0: [ 57 176 157  90 146 113 101 170 104  54  81 194 183 111 179 207  95  79
  90 193 142  82  22 149 111 205  75 105  72]
1: [102 146 147 138 117 148 141  56 132 133 124 111 108 181  96 135 161 124
 121 151  80 116 109  82 125  92 133 182 156]
2: [155 177  96 125  98 189 149 128 147 166 101  96 148 102  93  79 159  86
 166  93 119 226 149  75 122 103 177 163 127]
3: [ 73  84 240  98 191 107  46 169  62  56 145 194 208  91 175 180  90  40
  48 182 192  83 142 166 138 162  88   0  73]
4: [100 180 184  95 131  99  87 135 102  74  78 157 144 172 111 229 121 100
 116 150 147  93  18 187  45 154  35  89 122]
5: [136 103 103 172 154  78 156 104 126 232 148  90 195 154 160   9 129 108
 186  93 106 179 168 126 172  64 245  50 197]
6: [139 101  74 107 196 110 111 152 130 225 170  91 217 128 151  79 137  40
 157  94  75 129 175 149 136  68 172  62 157]
7: [ 91 140 177  94 162  79  52 165  75  41 148 144 181  77 138 124  88  50
  87 202 183  96 108 213 111 141 105  67  74]
8: [152  97 123 124  58 169 116 138 113 147 132  84  81 148  92  79 169 159
 124 130 141 129 156  53 153  95 182 165 179]
9: [106 171 186 129  84 124 179 104 135 119 170  93  67 137  84  86 157 138
 139  79  72 162 103 107 125  98 148 153 151]
10: [143 134  82 170 119 211 158  61 142  79 152 113  48 161 105 104 155 176
 113 106 129 172 180  52 159  81 124 171 215]
11: [118 105 145 108  76 133 171  71 155 107 134  78  84 157 117 195 158 155
 147 144  58 157 106 132 129 110  99 149 154]
12: [134  67  83 125 163 107 188 125 126 235 188  49 106 166 171  84 188 164
 181  73  93 192 136 173 130  91 168 133 171]
13: [ 67  94 188 103 146 105  53 181  32  73 128 194 135  80 181 134  76  74
  88 179 179  98 139 151 145 123  78   2 106]
14: [173 114 102 127 191  75 122 137  52 251 242  68 206 131 159  99 151  82
 137  19  42 156 105 170 151  81 185  47 173]
15: [150 106 122 104 128 137  90 111 119 166 169 122 132 179 113  94 214 163
 148 143 153 141 202  91 129 111 138 169 100]

[ 95 152 108 124  88 183 144 123 172 154 117 127  99 164 131 193 120 162
 133 135  84 152 132 108 117 161 105 131 119] 11 1 9
[141 128 125 197  58 140 121 119 121 175 196 121 126 127 105  51 102  89
 149  72 123 173 137 136 198  84 186  52 138] 5 9 2
[162  56 131 138  98 160 154 119 142 130 145 154 140 179  51  69 133 180
 134 160 134 119 189  51 162  79 179 140 115] 8 15 1
[103  82 157 108 100 131 129 172 117  33  74 173 109 139 169 153 104 111
 127 217 119  61  80 112 134 156  57 133 116] 0 4 13
[157 132 110 131 160 152 190 146 193 182  98  99 117 109 104 111 125 130
 155  65  82 159 152 144  81 169 198 197 135] 2 9 12
[103 184  61 131 197 162 157 165 227 214 121  43  96 119  99 129 177 153
 136 110  55 162 127 105  56 181 181 239 144] 2 1 9
[125 142 121 131 203 127 152 154 205 180 168  95 178  93 115  64 130 134
 172 103 113 154 153 127 110 137 183 172 176] 2 6 12
[136 158 104 110  76 147  98 141 184 181 140 103  96  96  76 129 158 119
 172 100 122 169 135 113 116 103 148 178 112] 2 9 8
[123 132 103 110 171  60 101 125 203 207 175 101 183 132  85 100 165 147
 210  85  41 175 130 137  60 187 201 204 159] 12 2 15
[167 114  97 138 148  91 133 128 111 248 187 104 170 136 175  33 120 109
 146  61  40 151 161 156 170  96 217  47 153] 5 6 14
[118  83  94 171 118 145 156 135 212 170 153  91  99 139  69 103 153 150
 151  76 130 138 196  92 185  83 179 223 147] 8 15 10
[149 144 109 133 178 135 141 123  93 140 122 126 131 115 121 114 154 144
 159  83 134 157 111 126 107  90 161 153 120] 2 15 1
[159 144 117 135 168  99 101 139  87 192 168 103 183 122 146  42 126 112
 161  69  52 153 133 160 128  83 199  92 144] 6 14 5
[ 83 121 180  71 152 108  64 157 124  40  80 179 126 117 156 190  81  92
  91 209 158  78 104  98  92 158  76 128 100] 0 7 4
[105 123 148  69 103 109 102 131 100  21 101 195 149 156 158 192  90  97
  77 214 121  43  65 170  96 195  29 105 118] 0 4 7
[170 132  90 145 161 136 166 112 186 168 134 115 141  88 113  88 158 134
 124 105  76 154  92 126 116 125 176 150 156] 2 9 1
[ 58  78 189  98  71 135 102 117  67  43 106 165 143 114 168 168 132  77
  59 174 183 144 131 137 197 107  84   9  89] 13 3 7
